Here is a table of points, one per row:
[-1.6  -0.59  0.82 -0.35  0.88 -1.34  1.44 -0.39 -2.14  0.19  1.44 -0.02
  0.44 -0.01 -0.88  0.44 -0.36 -0.21  1.43  1.41 -0.86  0.68 -1.57  2.25]
[ 1.82 -0.11  1.92 -0.66 -1.25  1.92 -0.46  2.62  0.27  1.26 -2.13 -0.32
 -0.74 -1.86  0.33 -0.96  1.42 -3.09  1.28 -0.36 -2.5  -0.15  1.79  2.93]
[ 1.21  1.17 -0.86 -0.45 -0.09  0.68  0.3   0.39  1.07  0.23  0.13  1.59
  0.7   1.11 -0.62 -0.51  0.13  2.03  0.15  0.53  0.81  0.47 -0.08  1.79]
[ 0.9   0.66 -1.16  0.46 -0.58  1.53 -0.75 -0.76 -0.87 -0.34 -0.15  0.91
  1.11  1.8  -0.5  -0.54 -0.93  0.43  0.03  1.17 -1.22 -0.64  0.35  0.88]
[-0.42 -0.98 -0.94  1.39  0.06  0.    0.06  0.46 -0.47  0.22  0.04  1.75
  1.03  0.74 -0.76 -0.56  0.92  0.   -1.2   1.53 -0.07  0.78 -0.58  0.14]
[ 0.21 -0.2   0.35  0.57  0.56 -0.02 -0.13 -0.66 -1.77 -0.9  -1.07  0.47
  1.43  0.79  0.05 -1.05 -0.53  1.63 -0.71 -0.95 -0.35  0.6  -0.17  0.35]
[-0.98  0.12 -0.25  0.07 -0.04 -1.2  -1.57 -0.53 -1.06 -0.28 -1.57  0.95
  1.87  0.59 -1.06  0.3   0.14  0.28 -0.6   0.61  0.32 -0.15  1.27  0.05]
[-1.71 -2.19 -0.11  0.93  1.48  0.02  0.29  0.48  0.41 -0.68 -1.87  0.56
  0.85 -0.14  0.23  1.47  1.16  1.31  1.09 -0.14 -0.36  0.71  1.22  0.95]
[-0.24 -1.33  0.64 -0.45  0.17 -1.38 -0.54 -0.77  0.15  0.47 -1.49  0.35
 -0.26  0.6   0.28  1.4   1.08 -0.88  0.9  -0.04 -0.81 -1.77 -1.43  1.67]
[ 1.42 -0.83  0.25 -0.32 -1.28 -0.69  0.54  1.73 -1.38  0.03  0.88 -1.58
  0.96  1.32 -0.44  1.21  2.29 -0.85  0.   -1.02  1.4  -2.2   1.48 -0.55]
[ 1.95  0.07  1.96  0.19 -1.45  0.45  1.33 -0.05 -1.84  0.76  1.38 -0.3
  0.1   1.34 -0.94  2.    2.4  -0.1   0.18 -2.48 -0.46  1.02  1.3  -0.72]
[-0.4  -0.05 -0.61  0.18 -1.17 -0.21 -0.69  0.06  1.89  0.46 -0.21 -0.79
 -0.33  0.61 -0.14 -0.4  -0.95 -0.47  0.34  0.5   0.07  1.09 -0.76 -1.94]
[-0.81 -0.34  0.33  0.12 -1.03  0.44 -0.58  0.01  1.3   0.35  0.91 -0.14
  0.85 -0.39  1.15 -0.56 -0.67 -0.05 -0.02  0.27  1.41  0.68 -0.07 -0.93]
[ 0.8  -1.2  -1.12  0.18  0.12 -0.59  0.67 -1.15  1.37 -0.53  1.14 -0.83
  0.79 -0.99 -0.04 -0.17 -1.45 -1.09 -1.34  0.23  0.46  1.23  0.54  0.48]
[-1.55 -1.53  1.39 -1.01  0.82  1.09  0.88 -0.84 -0.4   1.48  0.28  0.88
 -2.38 -0.32 -0.96  0.52 -1.71  0.01 -0.74 -0.23  0.64 -1.03  1.6  -0.93]
[ 0.07  1.18  0.26 -2.04  2.43  1.63 -0.6   1.32  0.36 -2.39  1.36  0.8
 -0.46  0.59  1.45  0.29  0.78 -3.64  0.01 -0.69  0.09  0.04 -0.68 -0.32]
[-0.27 -0.36  0.62 -0.09 -1.33  1.42 -0.97 -0.55  0.88  0.27  1.29 -0.11
  0.62 -0.64  0.52 -0.85 -0.1   0.72  0.3   1.25 -0.1   0.12 -1.01 -1.97]
[-0.48 -0.34  0.45 -0.16 -1.43  0.78 -1.33 -0.89  1.07  0.08  0.34 -0.22
  0.52  0.03 -0.09 -0.06 -1.08 -0.2  -0.91 -0.57  0.82  0.37 -1.42  0.01]
[ 0.61 -0.3   0.16  1.12  1.45 -0.01 -0.55  0.62  0.67 -0.35  0.16 -1.24
  0.48 -0.38  0.87  0.61 -1.77  0.89 -0.83 -0.56 -0.71 -0.54 -0.8  -1.22]
[-0.28  0.03 -0.01 -1.97  0.82 -0.99 -1.62  1.02 -0.35  0.63  1.52 -0.4
 -1.17 -2.22 -0.54  0.41 -0.85  2.06 -0.09 -0.23 -0.5  -0.33  1.11  0.05]
[-0.86  1.69 -0.23 -1.99  1.98 -0.33  1.84 -1.63  0.75  1.65  0.11  0.99
  0.53 -1.33  0.44  0.12  0.21 -1.25  0.22 -0.72 -1.08 -0.87  0.23 -1.06]
[ 1.71  0.13 -0.35 -0.6   2.17 -1.29 -0.84 -0.41 -0.66  1.36 -0.95  0.7
 -1.22 -2.03  0.65 -2.37  1.82 -0.3   0.26 -1.4  -0.18 -0.16 -0.33 -1.27]
[ 0.5  -0.79 -0.02 -0.29 -1.25  0.32 -0.67 -1.32  2.   -1.42  0.11 -0.4
  0.38 -0.13 -0.27 -0.44 -1.23  0.02  1.2  -0.22  1.08  0.06 -0.38 -0.9 ]
[-0.23 -0.43  0.45  0.06 -0.88  0.55 -0.4  -0.98  0.56 -0.56  0.62 -0.51
 -0.91 -0.08  0.47  0.51 -1.    0.33 -0.5   0.58  0.51  0.18 -1.24 -1.  ]
[-0.35 -0.5  -0.53  0.78 -0.39 -0.27 -0.63 -0.12  0.69  0.88  0.45 -0.65
  0.6  -1.23  0.16  0.98 -1.15 -0.04 -1.69 -0.05  0.18 -0.16 -0.75 -0.82]
[ 0.34  0.64  0.52  0.89  0.42 -1.38  0.05 -0.59 -1.29 -0.06  0.49  1.04
 -1.12 -1.    2.25  0.59 -2.   -0.45  0.92 -0.01  1.56  0.42  0.42 -0.43]
[-0.08 -0.01 -2.33 -0.01 -0.7  -0.24  0.16  1.64 -0.4   0.39  0.45  1.04
 -1.67 -0.79 -0.08  1.77 -1.08 -0.45  0.77 -1.54  0.53 -0.68 -1.39 -0.63]
[-0.92 -0.76 -0.36 -1.83 -0.99 -1.95  1.4  -0.87  0.1  -0.12 -1.48 -0.54
 -1.4   0.68  2.74 -0.29  1.31  0.58 -1.17  0.2  -2.09  0.21  0.7   1.22]
[-1.25  1.19  1.54  1.32 -1.53 -0.95  1.49  1.79  0.74 -2.4  -0.87  0.98
 -0.23 -2.03 -0.39 -1.17  1.46 -0.5  -0.18 -0.61 -2.56 -1.38 -0.16  1.05]
[ 1.74  0.69 -0.04 -0.13  0.12  0.67  0.23 -0.09  0.18 -0.43 -1.34  0.24
 -0.03  0.41 -0.58  0.29  0.45  1.14 -0.18  2.69  0.69  1.02  0.2   0.01]
[ 0.66  0.45 -0.13 -0.37 -0.15 -0.25  0.87  0.56 -0.48 -0.77 -0.62 -0.28
  0.97  1.51 -0.91 -1.04 -0.91  0.99  1.05  1.34 -0.68  0.1  -0.52 -0.33]
[-0.58  0.47 -0.09 -0.1   0.26  0.63  1.08  1.13 -1.1   0.42 -1.49 -0.45
  0.9   1.35 -0.5  -1.12 -0.35  0.48 -1.    1.01  1.13  0.86 -1.11  0.72]
[ 0.    2.02 -0.3   2.66  1.18 -0.71 -0.41 -0.21  0.52  1.11  1.94 -2.19
 -1.63  2.79 -0.75 -0.53  1.    0.18  0.3  -0.73  1.06 -0.5   1.03  0.55]
[-0.93  2.32 -2.23  1.87  0.6   1.68  0.09 -1.   -0.77 -1.    0.2  -2.29
 -1.58 -0.71 -1.12 -0.3   1.54  0.52  0.76 -0.76  1.77 -0.07  1.2  -0.1 ]
These points spread out most along one direction. Take the direction at right angles to it along which they spread out most. Then take the direction at right angles to both along which they spread out most. Go by this last direction. How many in every 100 of the points above lie lower along it than each point below? Round to a whole number. More than half of the points above lie lower than the first one.
[ 0.21 -0.2   0.35  0.57  0.56 -0.02 -0.13 -0.66 -1.77 -0.9  -1.07  0.47
  1.43  0.79  0.05 -1.05 -0.53  1.63 -0.71 -0.95 -0.35  0.6  -0.17  0.35] 50
[-0.35 -0.5  -0.53  0.78 -0.39 -0.27 -0.63 -0.12  0.69  0.88  0.45 -0.65
  0.6  -1.23  0.16  0.98 -1.15 -0.04 -1.69 -0.05  0.18 -0.16 -0.75 -0.82] 65
[-1.25  1.19  1.54  1.32 -1.53 -0.95  1.49  1.79  0.74 -2.4  -0.87  0.98
 -0.23 -2.03 -0.39 -1.17  1.46 -0.5  -0.18 -0.61 -2.56 -1.38 -0.16  1.05] 94
[ 0.61 -0.3   0.16  1.12  1.45 -0.01 -0.55  0.62  0.67 -0.35  0.16 -1.24
  0.48 -0.38  0.87  0.61 -1.77  0.89 -0.83 -0.56 -0.71 -0.54 -0.8  -1.22] 38
[-0.23 -0.43  0.45  0.06 -0.88  0.55 -0.4  -0.98  0.56 -0.56  0.62 -0.51
 -0.91 -0.08  0.47  0.51 -1.    0.33 -0.5   0.58  0.51  0.18 -1.24 -1.  ] 47
[ 0.    2.02 -0.3   2.66  1.18 -0.71 -0.41 -0.21  0.52  1.11  1.94 -2.19
 -1.63  2.79 -0.75 -0.53  1.    0.18  0.3  -0.73  1.06 -0.5   1.03  0.55] 0
[-0.98  0.12 -0.25  0.07 -0.04 -1.2  -1.57 -0.53 -1.06 -0.28 -1.57  0.95
  1.87  0.59 -1.06  0.3   0.14  0.28 -0.6   0.61  0.32 -0.15  1.27  0.05] 59
[-0.58  0.47 -0.09 -0.1   0.26  0.63  1.08  1.13 -1.1   0.42 -1.49 -0.45
  0.9   1.35 -0.5  -1.12 -0.35  0.48 -1.    1.01  1.13  0.86 -1.11  0.72] 41
[ 0.34  0.64  0.52  0.89  0.42 -1.38  0.05 -0.59 -1.29 -0.06  0.49  1.04
 -1.12 -1.    2.25  0.59 -2.   -0.45  0.92 -0.01  1.56  0.42  0.42 -0.43] 24
[-0.24 -1.33  0.64 -0.45  0.17 -1.38 -0.54 -0.77  0.15  0.47 -1.49  0.35
 -0.26  0.6   0.28  1.4   1.08 -0.88  0.9  -0.04 -0.81 -1.77 -1.43  1.67] 91
